Small tables with named rows and columns. After each table, cells are looked up by row and column.

Tizuv =
         Vadeteb    Fis  Vulemi   Dozi
Dag         5.48   2.74    7.31   3.31
Foz        -1.68   0.00    0.86   0.38
Guzero     -2.16   2.70   -0.56  -1.47
Ker         1.91   0.80    2.81   2.61
Pimog       1.90   0.36    1.14  -1.54
Zerevob     5.54  -6.96    2.59   1.60
Budufu      2.80  -1.13    4.14   3.21
Mep         3.79   7.28    1.10   5.94
Vemu       -3.04   2.79    6.59  -4.79
Sebapel     7.53   3.86   -0.41   9.60
Vefi       -1.92   3.48    5.66  -4.64

What is the Vulemi of Sebapel in Tizuv? -0.41
What is the Dozi of Zerevob in Tizuv? 1.60
What is the Vadeteb of Ker in Tizuv? 1.91
What is the Vulemi of Dag in Tizuv? 7.31
What is the Vadeteb of Mep in Tizuv? 3.79
What is the Vulemi of Guzero in Tizuv? -0.56
Which row has the largest Vadeteb? Sebapel

Bafet =
,Bil,Lag,Dufuf,Zarutiz,Gub,Nomes
Til,-16,-11,-16,4,-9,-7
Morume,-23,-12,-19,16,-8,-7
Vazitem,1,-4,29,-74,-18,-13
Lisezim,-6,-23,-45,57,-5,3
Pive,0,8,30,-84,-16,-27

Til, Nomes: -7
Lisezim, Dufuf: -45
Pive, Dufuf: 30
Pive, Lag: 8
Pive, Gub: -16
Vazitem, Gub: -18
Pive, Bil: 0
Morume, Zarutiz: 16
Vazitem, Dufuf: 29
Vazitem, Lag: -4
Til, Gub: -9
Til, Zarutiz: 4
Morume, Gub: -8
Til, Dufuf: -16
Pive, Nomes: -27
Vazitem, Bil: 1
Morume, Lag: -12
Til, Bil: -16
Vazitem, Nomes: -13

Zila =
,Dov,Gikipet,Gok,Sib,Tolemu,Tob,Nipiv,Reporin,Zul
Zon,0.425,0.110,-0.099,0.757,0.117,0.258,0.588,-0.390,-0.251
Rof,0.481,-0.395,-0.487,0.136,0.361,0.258,0.426,-0.335,0.094
Gekulo,0.256,-0.563,-0.487,-0.146,0.395,0.042,0.371,-0.225,0.209
Sul,0.706,0.110,-0.154,0.588,0.082,0.560,0.046,-0.444,-0.067
Lusi,0.200,0.558,0.345,0.249,-0.230,0.301,-0.388,0.104,-0.021
Vok,0.706,0.222,-0.099,0.588,0.013,0.646,-0.117,-0.390,-0.067

Dov of Sul = 0.706
Gikipet of Zon = 0.110
Nipiv of Rof = 0.426
Zul of Vok = -0.067
Nipiv of Sul = 0.046
Zul of Gekulo = 0.209
Gikipet of Rof = -0.395
Zul of Rof = 0.094
Tob of Vok = 0.646
Gikipet of Gekulo = -0.563
Gok of Sul = -0.154

Reku:
|  | Vuve | Lodera | Ket |
|---|---|---|---|
| Romi | -4646 | -473 | 2286 |
| Riner | -1000 | 4185 | 2718 |
| Guzo | -445 | 6317 | 1060 |
| Bivopun | -2125 | 2089 | 3529 |
| Nikekur | 3603 | 4257 | 2408 |
| Lumab | -9215 | -1243 | -2569 |
| Mimife | -628 | -3824 | -6066 |
| Fom | 9606 | 2875 | 6917 |
| Gik | -793 | 2739 | 947 |
| Bog | -4164 | 5356 | -895 |

Vuve of Romi = -4646
Lodera of Nikekur = 4257
Vuve of Nikekur = 3603
Ket of Lumab = -2569
Lodera of Romi = -473
Lodera of Gik = 2739
Lodera of Bivopun = 2089
Vuve of Mimife = -628
Which row has the largest Ket? Fom

Vap
|  | Kur | Dud | Zaf | Mupovi | Fak | Mivopez |
|---|---|---|---|---|---|---|
| Nodumo | 87 | 26 | 119 | 114 | 70 | 40 |
| Fozinos | 79 | 54 | 118 | 111 | 32 | 65 |
| Vupudo | 62 | 18 | 128 | 100 | 24 | 52 |
| Fisir | 63 | 10 | 109 | 119 | 30 | 44 |
| Ruf | 127 | 207 | 195 | 113 | 36 | 81 |
| Revula | 74 | 42 | 73 | 102 | 26 | 51 |
| Dotilut | 73 | 24 | 70 | 122 | 40 | 68 |
| Kag | 119 | 174 | 64 | 121 | 29 | 76 |
| Vesef | 72 | 40 | 55 | 90 | 22 | 41 |
| Gisi | 87 | 81 | 93 | 104 | 30 | 61 |
| Gug | 76 | 56 | 118 | 129 | 26 | 54 |
| Nomak | 100 | 100 | 70 | 101 | 40 | 66 |
| Taded | 87 | 68 | 93 | 136 | 44 | 81 |
| Gez | 69 | 31 | 146 | 116 | 33 | 45 |

Mivopez of Nomak: 66
Kur of Revula: 74
Dud of Nomak: 100
Dud of Taded: 68
Kur of Kag: 119
Mupovi of Kag: 121
Mupovi of Nodumo: 114
Dud of Fisir: 10
Zaf of Dotilut: 70
Dud of Dotilut: 24
Kur of Taded: 87

Vilo
|  | Gazu | Mebi | Duti |
|---|---|---|---|
| Mazugum | 65031 | 18474 | 92040 |
| Pok | 66409 | 21292 | 92805 |
| Bomozan | 68124 | 25162 | 94462 |
| Vof | 64201 | 16961 | 91757 |
| Mavim | 67671 | 23912 | 93864 |
| Zoza | 63313 | 15417 | 91513 |
| Zonimo | 67056 | 22655 | 93286 |

Duti of Zonimo is 93286
Mebi of Mavim is 23912
Duti of Mavim is 93864
Mebi of Zonimo is 22655
Gazu of Pok is 66409
Gazu of Zoza is 63313
Mebi of Vof is 16961
Mebi of Mazugum is 18474
Mebi of Bomozan is 25162
Mebi of Pok is 21292
Gazu of Bomozan is 68124
Duti of Pok is 92805
Duti of Zoza is 91513
Gazu of Mavim is 67671
Duti of Bomozan is 94462
Mebi of Zoza is 15417
Duti of Vof is 91757
Gazu of Zonimo is 67056
Duti of Mazugum is 92040
Gazu of Mazugum is 65031

Narom =
,Sira,Kato,Dom,Dema
Tov,73,11,67,64
Pulogu,10,69,49,25
Gofi,70,84,75,51

Kato of Tov is 11
Dom of Tov is 67
Sira of Pulogu is 10
Dom of Gofi is 75
Dema of Gofi is 51
Sira of Tov is 73
Dom of Pulogu is 49
Kato of Gofi is 84

Table Ger
cols = Davepir, Zesu, Tasob, Voleke, Gol
Kalup: [-16.42, 39.61, 25.56, 32.20, 25.56]
Gisevo: [50.06, 17.21, 32.53, 1.61, -37.26]
Siv: [-97.97, 35.57, 36.56, 10.50, 85.06]
Muboto: [10.08, -5.49, 9.98, 25.54, -13.32]
Memif: [49.01, 13.56, -30.49, -25.81, 45.87]
Feb: [-7.21, 15.38, 29.09, 12.72, 2.53]

Siv, Voleke -> 10.50
Kalup, Tasob -> 25.56
Memif, Tasob -> -30.49
Feb, Voleke -> 12.72
Siv, Davepir -> -97.97
Kalup, Voleke -> 32.20
Gisevo, Zesu -> 17.21
Feb, Tasob -> 29.09
Memif, Gol -> 45.87
Muboto, Gol -> -13.32
Siv, Gol -> 85.06
Gisevo, Gol -> -37.26
Muboto, Tasob -> 9.98
Kalup, Davepir -> -16.42
Muboto, Davepir -> 10.08
Memif, Davepir -> 49.01
Which row has the largest Tasob? Siv

Tavina =
,Rir,Borola,Noka,Gos
Zumori,155,129,141,73
Dotevu,211,161,127,47
Lozavif,185,166,77,143

Rir of Lozavif = 185
Gos of Dotevu = 47
Gos of Zumori = 73
Borola of Lozavif = 166
Rir of Zumori = 155
Borola of Dotevu = 161
Noka of Zumori = 141
Noka of Lozavif = 77
Noka of Dotevu = 127
Borola of Zumori = 129
Rir of Dotevu = 211
Gos of Lozavif = 143

Table Rukoda
,Fegum,Nadufi,Tapi,Zan,Bif,Fug,Zir,Mosegu,Beb,Dunure
Zas,132,144,184,139,224,144,114,213,181,75
Seneze,138,155,196,176,158,129,166,195,177,210
Zom,156,182,138,160,136,142,175,179,167,139
Nuf,144,124,115,144,151,158,107,116,171,66
Tisub,184,160,104,130,217,118,167,151,81,174
Demob,93,163,180,164,196,184,108,131,118,148
Dulobug,155,183,191,131,187,141,158,179,147,96
Munur,151,144,154,166,155,141,162,149,155,145
Fikopaf,165,132,101,171,99,162,164,156,109,219
Lezikot,110,225,33,184,172,29,138,194,217,118
Gasu,163,179,180,135,176,147,179,150,155,125

What is the Dunure of Fikopaf in Rukoda?
219
What is the Zan of Zom in Rukoda?
160
What is the Zir of Munur in Rukoda?
162
What is the Nadufi of Fikopaf in Rukoda?
132
What is the Beb of Munur in Rukoda?
155
What is the Fegum of Fikopaf in Rukoda?
165
What is the Zir of Tisub in Rukoda?
167
What is the Nadufi of Seneze in Rukoda?
155
What is the Zir of Zom in Rukoda?
175
What is the Beb of Gasu in Rukoda?
155
What is the Zan of Dulobug in Rukoda?
131
What is the Zan of Lezikot in Rukoda?
184
What is the Tapi of Gasu in Rukoda?
180
What is the Beb of Zom in Rukoda?
167
What is the Fug of Nuf in Rukoda?
158
What is the Bif of Zas in Rukoda?
224
What is the Fug of Tisub in Rukoda?
118
What is the Beb of Lezikot in Rukoda?
217

